Each path below is one point turned by a fixed rotation once a step. After each direction that follows a path, write how fast that rotation turns it, in degrees per step (0 if it stays still).
Each turn is a multiple of 5 degrees from 10 to 175, or 0.
Each row of a path follows its step; steps can be skipped.
path 1
step 0: -5,7,-13,3,9,8,-22,-31,0,0,-15,5,-3,-36,-23,-19,-26,3,6,-33,16,-15,-13,46,-12,31,2,-8,-17,3,3,9,1,11,24,-30,11,20,2,-3,-17
step 1: 36,-7,-17,-3,20,22,22,-18,-4,8,9,-14,-2,-2,-37,-17,-13,7,31,-3,9,8,-2,-11,20,-4,1,20,-18,10,-14,45,-2,-33,7,-30,20,-3,3,-14,-1
step 2: -7,-21,22,-1,13,12,19,-18,3,-24,-9,-28,1,-46,-5,-18,7,7,-5,-2,2,20,-15,13,-20,-15,-12,42,-40,-17,-19,12,8,9,-5,-12,-1,-2,-12,23,-4
step 3: -8,-29,-16,-17,10,11,-23,-26,2,0,11,-14,2,-12,-2,-3,-14,-6,0,-16,-4,12,-5,24,-24,-3,-3,12,-6,-14,18,5,18,7,17,-28,45,36,-14,-42,19
step 4: 29,-10,-35,-13,0,2,16,10,1,-8,2,7,-23,-4,-27,-2,11,12,10,27,19,11,11,-3,-20,18,-9,47,-8,-22,0,17,-20,-10,12,-41,-2,25,3,-10,-14
step 5: -10,-5,13,-12,10,19,-16,-20,13,-30,-4,-26,-4,-24,-17,-44,10,-5,-4,-24,-2,10,-12,-4,-25,9,-15,21,23,-9,4,3,6,-26,26,-25,-13,14,11,32,-9
step 6: 19,-24,-8,-16,2,25,-28,-28,13,6,-45,-9,-7,18,25,-7,-2,15,14,-24,5,-12,-8,8,-9,-6,-8,14,-2,-10,-1,44,-16,-11,6,-23,28,17,-13,-9,7
step 7: 15,-3,-9,20,7,-6,-3,-51,14,6,-14,-1,10,-14,-23,-28,34,7,13,24,24,7,-10,-1,-6,25,-6,38,-11,-16,-1,17,-4,25,-11,-17,-3,4,12,-17,-20
step 8: -1,5,20,12,26,9,5,-26,15,-12,-4,9,-14,-45,-10,-23,-10,-13,18,8,20,17,-14,8,-36,-23,-16,-11,16,17,14,21,4,-21,8,-22,28,25,6,-1,-4
step 9: 12,-30,-17,0,15,26,3,-4,-1,-2,-16,-15,-8,-25,-4,13,-5,33,18,-17,22,-13,12,43,-14,24,2,-6,-22,4,5,39,1,-3,16,-30,1,-1,-13,-3,-24
step 10: 12,-1,5,-4,19,15,-10,-17,11,8,32,-12,42,-10,-46,-20,0,11,1,-7,7,22,-9,-14,12,3,-13,23,-23,-19,-9,40,13,2,15,-28,10,10,7,3,-9
Speeds:
8,1,4,-3,2,4,-3,3,1,9,-1,-9,-13,5,-3,9,-3,9,2,-5,-4,-3,-4,2,-7,-3,-6,2,2,10,-1,-4,3,3,-6,-5,-2,-4,12,-10,3 => 135
1,-3,-2,-10,-3,-6,3,10,-3,-11,1,-6,-3,2,3,-2,-1,-2,-5,-5,-15,7,2,-5,3,2,-1,10,-4,-9,2,-10,0,-5,0,-7,-1,7,-3,-9,4 => 40
-7,-2,-8,-13,-7,3,-10,3,3,7,4,-2,2,2,-9,-1,2,6,-11,4,0,0,3,-3,-5,-5,-1,-4,8,-1,-6,0,-11,2,3,-4,-9,7,-3,7,3 => 55
-1,-2,9,-8,1,3,-14,-4,4,6,-2,1,-2,-3,3,11,-9,4,-1,3,3,-6,6,1,15,6,4,6,-3,-6,7,-4,3,3,2,0,4,5,-3,-2,-7 => 115
-7,6,1,-8,1,-8,5,-1,-3,3,7,-1,2,10,-7,5,3,-6,-1,3,6,6,-3,-2,5,9,1,9,2,3,1,10,-6,-3,-13,-4,4,-2,7,-1,-8 => 120
path 2
step 0: -11,20,15,5,-11,18,29,-2,-20,10,11,35,-2,-16,41,7,17,-8,-7,16,11,-17,37,8,-19,11,-8,-9,-3,8,-7,2,8,13,43,-35,-3,26,-33,-9,17
step 1: -32,-32,-9,-10,-9,-17,-22,-7,-15,-4,16,5,-4,14,4,29,15,27,-9,-6,21,19,-2,22,20,20,-18,-14,23,18,4,-1,4,-53,15,-7,13,4,-11,38,-23
step 2: 12,-15,16,-10,29,-9,10,-10,26,16,-37,-1,8,-10,23,22,-6,0,18,-19,-7,3,7,-9,-11,-2,-34,12,-35,19,-31,-20,0,-18,-5,12,45,-23,2,11,28
step 3: 12,-14,-5,-11,-9,-9,-1,-17,25,-17,21,-45,-26,-7,15,-57,1,-7,22,-9,48,17,-6,0,2,-4,18,-8,-17,11,-8,0,12,15,2,-11,0,18,-18,16,26
step 4: -30,-15,-8,20,-21,-2,-11,-10,28,5,-6,0,-5,-5,2,11,4,-11,-8,-25,-20,24,-8,-9,-5,12,-2,-29,11,-20,36,-41,-13,42,-2,6,-29,-27,22,26,15
step 5: 21,13,0,13,-11,-59,16,8,6,18,31,10,35,0,-12,5,3,-29,8,13,-16,13,-11,-4,-23,-3,-4,-4,-18,-27,4,-27,8,-18,-16,-28,-4,19,-11,-33,4
step 6: 5,3,8,53,-21,-21,-22,-8,-12,-16,9,-9,-10,31,-39,19,-3,-9,8,-9,9,-4,28,18,40,-22,12,38,-6,23,8,3,13,7,21,15,-7,-2,-5,-12,0
step 7: 17,17,7,-2,-3,1,-6,-12,6,6,-12,-15,20,-49,-13,12,17,1,-37,2,-16,-18,10,-15,-12,-42,44,-7,0,17,8,0,-31,-25,5,24,15,-9,23,16,-7
step 8: 29,-8,-22,10,11,38,17,8,-33,-7,-14,-4,24,2,-37,-38,9,8,5,-29,-16,6,-38,-2,26,-11,13,-6,7,-20,-37,3,-3,-6,3,-24,0,16,-4,2,16
step 9: -26,19,-31,24,36,29,2,3,-6,34,2,13,-12,-9,-11,-8,11,-15,-3,-8,1,-5,21,5,3,47,24,-10,-16,31,-7,8,4,27,-21,7,-18,-13,7,-17,-31
step 10: 14,11,8,-13,-12,9,-25,42,6,16,14,8,9,-15,32,6,20,36,4,1,0,-7,-25,23,-9,-3,-9,-20,4,9,11,12,31,-19,23,-13,-19,1,38,-41,-11
Speeds:
-7,9,1,4,-9,6,3,-8,-1,-12,3,-1,3,-3,-9,-13,4,3,5,-3,3,7,2,5,2,-4,-12,2,0,-2,0,3,9,-2,-2,-3,2,0,-8,1,-8 => 140
5,-3,1,-14,-6,4,0,12,-4,-8,7,4,4,-3,-8,5,3,4,-5,-4,-6,7,-5,1,-2,1,-6,-6,-3,-4,2,-12,-10,-3,0,3,2,-3,1,7,-6 => 115
0,-7,-7,2,5,-2,11,5,-11,-12,7,8,-5,-1,-2,-1,-5,-3,4,6,7,4,6,7,-1,-4,5,2,-5,7,-5,-3,3,8,-1,3,-4,9,2,3,6 => 130
-9,-2,-5,0,6,2,6,-7,-6,3,5,0,3,1,1,1,7,-2,5,8,-5,2,-1,-6,5,8,0,-8,4,-7,4,-12,1,8,11,-5,2,5,2,-11,-7 => 80
-3,-7,9,6,-3,3,3,0,-10,4,-9,0,-1,6,-7,5,0,9,1,-8,-6,-2,-2,-2,4,-1,-13,-1,0,5,2,0,4,14,3,7,-4,-4,1,0,10 => 160
-7,-1,-2,4,6,-6,0,-3,-4,-3,-9,1,6,-7,7,0,-1,7,-4,2,-4,3,-4,0,0,-9,-4,-5,11,-5,3,-4,3,-10,-4,-1,-12,7,10,10,0 => 115
path 3
step 0: 12,-1,9,0,-15,22,-1,-18,0,-15,-15,-18,2,-1,9,1,-33,-8,11,-31,1,10,17,-15,-9,32,6,30,9,6,-24,10,-15,-24,10,4,-16,15,23,42,25
step 1: -24,-47,8,-4,-6,22,25,-15,1,7,-20,-28,7,-10,21,-6,-17,-8,-6,-5,-23,1,-4,-19,5,-4,4,24,3,1,3,37,2,-10,9,-7,16,-6,28,41,-1
step 2: -14,-29,15,23,-14,5,31,9,2,-19,-6,-11,30,-34,-4,2,-2,-22,19,-18,-17,13,-7,-26,3,32,-3,7,-11,-28,15,17,12,-3,8,-5,34,1,17,-14,-8
step 3: 12,0,6,8,-52,27,4,20,-4,-1,26,0,7,-18,-4,15,-33,-9,21,-3,-13,29,7,-21,-4,12,13,10,-7,-22,8,2,10,22,-9,14,1,6,41,-9,16
step 4: 0,-10,4,-35,-13,32,13,12,14,9,2,12,-2,-8,1,-2,-27,-13,27,26,-6,16,6,-20,16,-8,-15,-8,26,2,-9,21,20,30,3,-32,-4,5,42,-1,6
step 5: -12,-9,15,-8,-8,-6,-12,-2,20,-34,-10,13,21,-6,-17,12,-2,5,33,22,12,9,5,-51,1,11,0,2,19,-18,-16,4,-11,7,16,-54,-1,8,12,7,-6
step 6: -10,14,30,4,-15,-8,1,11,5,-13,-6,8,7,1,-14,-18,-45,14,20,-7,5,11,-2,-36,-15,-1,2,14,-6,-8,-6,-13,-36,-31,-4,-13,-20,11,33,31,5
step 7: -10,-11,6,18,8,19,14,-24,25,6,5,-2,-2,-3,-7,-18,-40,-18,13,-19,-30,6,-7,-3,14,14,-5,11,20,18,6,25,-23,-19,-3,-20,-18,15,28,38,-9
step 8: -38,-41,11,30,-7,20,5,-27,5,-23,1,7,35,-2,6,8,-4,1,1,12,-21,11,-9,-3,-1,44,2,-1,-2,9,-1,25,-10,-4,-1,-6,21,4,26,18,0
step 9: -16,-19,9,-7,-29,18,33,16,-3,-39,2,-5,12,-8,-14,-5,-2,-3,18,-7,-10,10,20,3,-7,35,-6,9,-9,-16,6,14,-12,-11,-7,26,7,-3,41,-8,39
step 10: 2,-23,-5,-14,-15,25,2,1,-11,-7,18,-14,-3,-18,-19,-6,-2,-7,29,-10,-29,32,19,-13,21,-28,1,12,12,-13,12,31,-12,27,-4,-6,3,-9,37,5,29
Speeds:
-1,-4,-7,2,4,13,6,-6,-4,6,-4,-3,-4,2,-4,3,1,0,2,2,0,0,-4,4,-4,-13,-10,2,8,8,9,10,4,6,2,-10,-2,0,-1,6,-6 => 115
17,-2,0,-3,8,3,5,10,6,7,7,-4,0,-4,-5,6,2,3,-2,10,9,2,-7,-2,2,1,1,5,-2,-7,1,-1,-2,2,-8,-5,10,5,2,3,2 => 45
-2,-5,6,4,3,-12,2,6,-1,-3,0,-4,-4,-8,-1,-9,3,9,6,-7,-3,3,1,-5,3,-14,1,7,-1,-7,15,-2,-1,-6,0,-3,0,-4,-4,2,-2 => 85
-7,-5,6,9,5,0,0,-6,2,3,8,7,-5,6,-2,-7,7,-6,-1,4,7,-4,2,-9,-1,3,-5,-2,5,-1,3,-9,3,-3,-14,-2,-11,4,1,5,7 => 40
-5,5,3,-2,-3,6,2,2,-4,-2,7,4,-1,-4,2,-3,7,1,2,5,-12,-6,0,7,-2,-1,0,7,1,-8,5,-2,6,14,0,-3,3,4,4,-14,11 => 55
1,11,13,-2,2,-2,-2,-5,-1,9,0,-6,-2,0,-6,-6,4,5,7,1,-2,-14,2,-4,-3,7,2,5,-1,9,-2,-5,-4,4,10,-4,3,0,1,11,-3 => 55
path 4
step 0: -14,-4,12,-9,30,-23,-17,18,-18,-6,15,-2,9,-20,-7,3,-9,-30,0,10,13,6,-1,12,-7,-14,-9,7,35,-28,52,13,-18,6,-33,3,10,10,6,-2,-18
step 1: -16,10,25,-4,-14,2,4,-21,-14,6,31,36,12,12,8,-2,7,14,0,27,-3,1,2,-25,-11,-16,17,-3,-12,-7,-13,17,-46,-20,-43,9,-8,-8,-9,6,-15
step 2: -1,0,-20,22,-14,-34,27,9,6,-9,-7,-7,11,28,-10,5,10,12,-8,33,-8,-11,18,23,4,11,13,19,-20,3,11,22,13,-11,-26,-9,38,-3,-5,-19,-35
step 3: 3,1,10,2,-19,-1,-4,23,4,-30,13,-6,-24,14,-9,9,-12,-15,-3,22,7,22,4,-13,7,-11,-28,10,-46,7,17,-25,-15,3,14,6,-29,11,-5,-12,-43
step 4: -22,31,1,-1,-34,21,-11,23,2,7,-12,-7,-24,25,-5,-47,-24,-21,4,5,11,-16,27,1,2,11,-18,-3,10,26,12,25,-6,2,-21,7,-1,1,-9,12,10
step 5: 18,1,14,-14,6,-16,-6,32,3,-8,-6,22,-8,5,-31,-3,14,2,13,-2,16,14,12,21,-12,-33,-12,18,31,7,13,5,-20,-34,12,-17,9,-14,-43,-1,10
step 6: 8,-13,4,-39,-14,4,2,-8,9,-30,28,2,-10,29,18,7,12,10,-19,-14,17,18,-5,-17,-17,-5,13,-7,-1,44,-9,10,-16,-6,-6,18,42,13,-6,13,2
step 7: -8,-3,2,-26,4,2,-33,29,-34,12,-6,-14,26,13,8,16,-1,-6,-8,14,1,22,12,31,22,11,13,16,-14,2,25,12,-9,23,8,-2,44,-7,7,-8,-5
step 8: -15,-5,26,-11,-28,4,5,-13,-11,-4,11,-10,7,-17,-17,-7,3,-31,-14,14,1,16,23,-3,-3,7,0,-19,-12,-30,5,-43,-53,-19,0,18,11,-9,0,-3,3
step 9: -1,21,17,2,13,-45,26,11,-10,14,0,11,16,14,-31,-18,-17,-11,7,3,4,-17,16,-11,20,16,20,-18,-19,20,9,1,10,-14,-32,24,24,7,-5,7,18
step 10: 30,-2,31,11,-7,-20,-41,0,8,-22,14,11,10,10,-42,-1,17,-2,18,27,23,16,-17,-25,-9,5,-7,13,-4,2,13,-15,18,1,-14,-9,6,-13,0,-23,-20
Speeds:
1,3,8,-2,-6,9,5,-4,-2,5,0,0,-9,5,-5,3,-2,11,-6,-10,4,-1,-3,-1,-7,-11,2,-8,-5,-4,1,-8,-2,5,-4,12,-2,3,-1,4,-6 => 145
-7,12,10,-6,-2,-7,1,1,2,-8,-4,6,3,-5,-1,-8,3,-8,5,-11,-4,1,4,-3,2,-5,9,-2,8,-8,-1,6,6,-4,-2,2,-6,-3,-4,6,-2 => 85
1,11,-2,-4,3,-12,3,-1,3,7,13,-7,-4,-3,14,0,-5,-5,1,-5,-5,8,-2,-1,-6,-4,-8,4,-1,2,-3,-12,0,-4,-4,-1,1,5,-4,0,0 => 135
-3,4,-4,6,2,2,6,-1,0,8,-5,-1,-3,-2,-2,-3,4,1,-1,8,9,-4,5,2,1,-11,8,7,2,-5,-13,-2,-7,-14,-1,3,1,4,-2,-2,12 => 100
-5,2,2,-3,8,11,5,-1,5,-2,1,13,5,-1,11,-4,-15,2,-3,8,3,2,5,-8,-2,3,7,-6,-7,8,2,-1,4,-2,2,0,-1,3,-3,3,3 => 140
path 5
step 0: 5,-13,13,0,13,-33,-22,5,31,-6,7,-4,-8,29,-19,16,-13,-27,-15,18,-18,-11,4,40,-6,10,2,12,30,-31,-5,-3,-6,-10,-12,14,-20,-7,20,-19,5
step 1: 29,4,-6,-24,13,3,-12,8,-9,44,-9,3,2,-22,-3,-3,-26,2,2,-16,-19,-9,-21,12,-6,-14,12,39,9,-5,14,-18,-8,13,-24,-4,5,-21,-20,-37,-16
step 2: 12,14,5,28,-22,-18,-29,-4,37,34,10,18,6,-4,4,15,2,-17,21,10,-20,4,-28,20,13,14,-4,-22,4,-19,17,-21,-24,-10,-18,0,8,-7,18,4,19
step 3: -14,-10,-9,-1,9,-14,-22,3,-20,30,2,-15,-9,13,17,20,-27,20,-9,-40,0,4,-10,-7,-21,1,13,-1,32,-35,17,8,-2,0,-15,15,23,-36,15,-8,-6
step 4: 21,18,12,-5,-37,-10,-32,5,5,11,9,-8,40,6,-26,-6,2,-5,-22,2,-1,-12,7,20,29,-11,8,3,-3,4,14,-11,-9,-8,3,17,20,-46,24,-1,0
step 5: -8,12,-25,3,-11,-15,-33,-7,-28,14,-9,11,-11,2,-18,26,-3,-4,17,-28,13,16,0,41,-9,6,10,25,26,-6,-19,-2,11,15,-12,-2,7,-18,-5,1,40
step 6: -17,16,-14,29,2,10,12,-5,5,35,13,10,8,17,-16,2,-21,-14,-17,-4,-30,-1,8,21,-3,-31,-3,18,-17,1,-16,-3,-17,-33,-12,25,1,-33,22,-9,-1
step 7: 14,-9,-40,-16,3,-16,-26,-8,-7,-10,-8,-23,7,12,-7,0,6,11,3,-20,-27,21,-4,53,0,12,-3,13,-6,-18,19,-4,-1,-25,-26,-23,6,1,17,-20,5
step 8: -13,0,9,-8,0,-7,-18,19,-2,23,22,26,13,-10,7,-20,-21,5,-18,-6,-13,17,-8,38,-17,9,1,14,23,-3,-16,-42,-31,-9,11,36,-11,0,12,-13,-4
step 9: 40,27,-37,7,-2,-17,-26,20,11,20,-2,11,3,4,22,0,-2,18,-3,5,-10,-16,10,13,-4,8,-9,3,15,-8,9,22,7,0,-39,10,-22,-15,16,-32,12
step 10: 6,0,13,6,18,-2,-3,-12,-16,17,11,36,15,11,-18,31,5,0,-20,-11,4,-4,-20,25,10,24,-1,-9,35,-8,11,-27,-22,-26,-28,1,10,-25,-10,-10,-26
Speeds:
-3,5,-4,2,-11,12,-1,4,3,3,1,5,-7,-10,-3,2,-1,1,-2,1,-5,8,-7,5,4,9,-3,2,8,-1,-4,-7,6,9,10,-6,-1,4,7,9,-1 => 120
-5,0,-2,4,-5,7,7,3,-6,-6,-3,-2,-1,6,-7,-10,3,2,0,-13,-2,5,8,6,-1,1,4,3,-9,3,-8,-2,3,-9,3,2,-1,0,7,-3,15 => 40
3,7,1,-2,0,8,-3,9,-3,-6,1,10,-12,-2,-4,10,11,-5,1,2,0,-14,-1,2,3,-3,9,10,-2,-3,-5,2,1,-3,-5,5,0,-1,-6,-1,0 => 80
0,8,0,2,-3,-6,4,2,-1,-1,-9,-6,1,-3,-1,-5,10,5,12,5,-14,-8,5,6,9,5,-6,-2,5,6,4,8,-8,0,0,-2,4,-2,1,4,0 => 145
2,0,-9,2,16,3,-3,12,7,-7,0,1,2,-1,-9,-2,-7,4,-4,-2,-9,-1,-1,3,-3,-4,3,-8,1,1,5,-3,-9,4,1,-3,-11,6,-6,1,4 => 45
0,-2,1,-3,3,9,9,-2,-2,-8,-1,-6,0,0,-10,-1,0,-1,-13,3,-5,2,2,-3,6,5,-4,-1,3,-13,4,6,1,2,-5,-7,0,-11,5,-10,-9 => 115
